In the rows, zero is written as 128.
Each path below is one point turned by a fixed rotation once a step. After each direction that follows a path, write how fast that rotation turns it, in degrees per step (0 if it stays still).
Each turn is a multiple of 5 degrees from 10 to 175, or 0.
Each row of a path follows its step; steps can be skipped.

step 3: [125 131 129 136 135 132 122 136 110 133 127 123 133 132 130 124 137 131
 140 130 128 137 125 136 126 124 120 116 123 126 136 139 124 124 110 132
 120 122 128 143 144 130 126 136 110 129 119 124 115 119 140 146 103 118
 124 133 124 134 133 132 131 125]
step 4: [122 133 123 140 116 127 111 121 134 118 145 125 121 125 134 142 140 128
 126 128 124 130 128 123 133 137 117 141 127 134 111 152 134 121 132 124
 124 124 133 137 141 136 131 131 127 124 130 140 136 117 113 128 133 134
 135 135 123 128 122 131 112 136]
step 7: [125 127 131 132 130 119 114 120 136 135 118 134 121 130 123 128 141 127
 126 120 130 128 143 117 130 134 123 137 138 127 137 122 135 113 135 136
 120 118 138 139 139 131 130 132 133 130 138 119 106 136 114 134 123 108
 126 134 110 126 129 136 130 142]
step 8: [123 138 131 142 127 125 129 154 135 128 130 121 118 123 130 128 135 140
 140 124 145 135 135 124 136 135 122 126 128 122 139 132 125 126 130 136
 128 137 119 127 129 135 139 121 130 146 120 128 128 131 114 120 143 134
 141 140 135 133 135 115 119 113]
step 12: [131 128 139 130 133 137 143 137 120 121 132 122 118 132 111 125 130 120
 130 126 133 128 128 124 129 133 136 131 142 129 128 123 114 132 117 125
 131 130 130 117 127 135 122 119 143 150 122 126 122 140 129 126 119 134
 123 127 139 120 155 140 144 134]
step 13: [126 136 142 127 134 111 118 120 129 131 125 106 126 122 119 130 148 118
 121 126 135 131 134 127 112 129 139 113 123 134 114 123 144 131 121 143
 125 111 124 138 128 131 118 125 122 127 139 123 125 133 137 125 133 120
 124 139 127 137 129 120 135 123]
step 15: [123 130 139 117 121 129 126 139 128 130 128 117 131 130 140 121 114 111
 123 130 132 124 129 138 136 143 116 132 117 127 118 141 114 147 133 118
 136 129 104 130 132 122 125 135 118 135 132 137 127 126 126 124 126 130
 122 126 141 126 145 129 137 129]
step 16: [123 140 135 136 131 122 123 115 126 118 128 123 128 129 117 122 125 127
 137 124 140 132 124 137 110 129 136 119 122 133 116 138 132 117 114 117
 124 136 140 118 127 113 118 136 129 107 125 136 122 124 138 137 120 125
 124 124 124 113 142 137 130 138]
Directions:
[127 131 128 132 128 129 130 127 132 128 128 129 128 127 125 128 127 132
 130 132 127 130 128 132 126 126 129 127 129 131 129 129 132 127 126 128
 125 129 125 129 127 126 129 130 124 129 126 128 129 130 133 128 129 129
 129 128 126 128 128 130 125 123]  140
[129 132 131 126 130 126 126 132 127 133 130 130 128 129 131 128 131 131
 130 128 126 132 130 131 127 127 130 126 129 125 127 131 127 128 130 126
 130 126 127 129 128 130 126 127 124 132 126 128 129 124 126 126 128 128
 126 129 125 129 127 126 127 128]  65
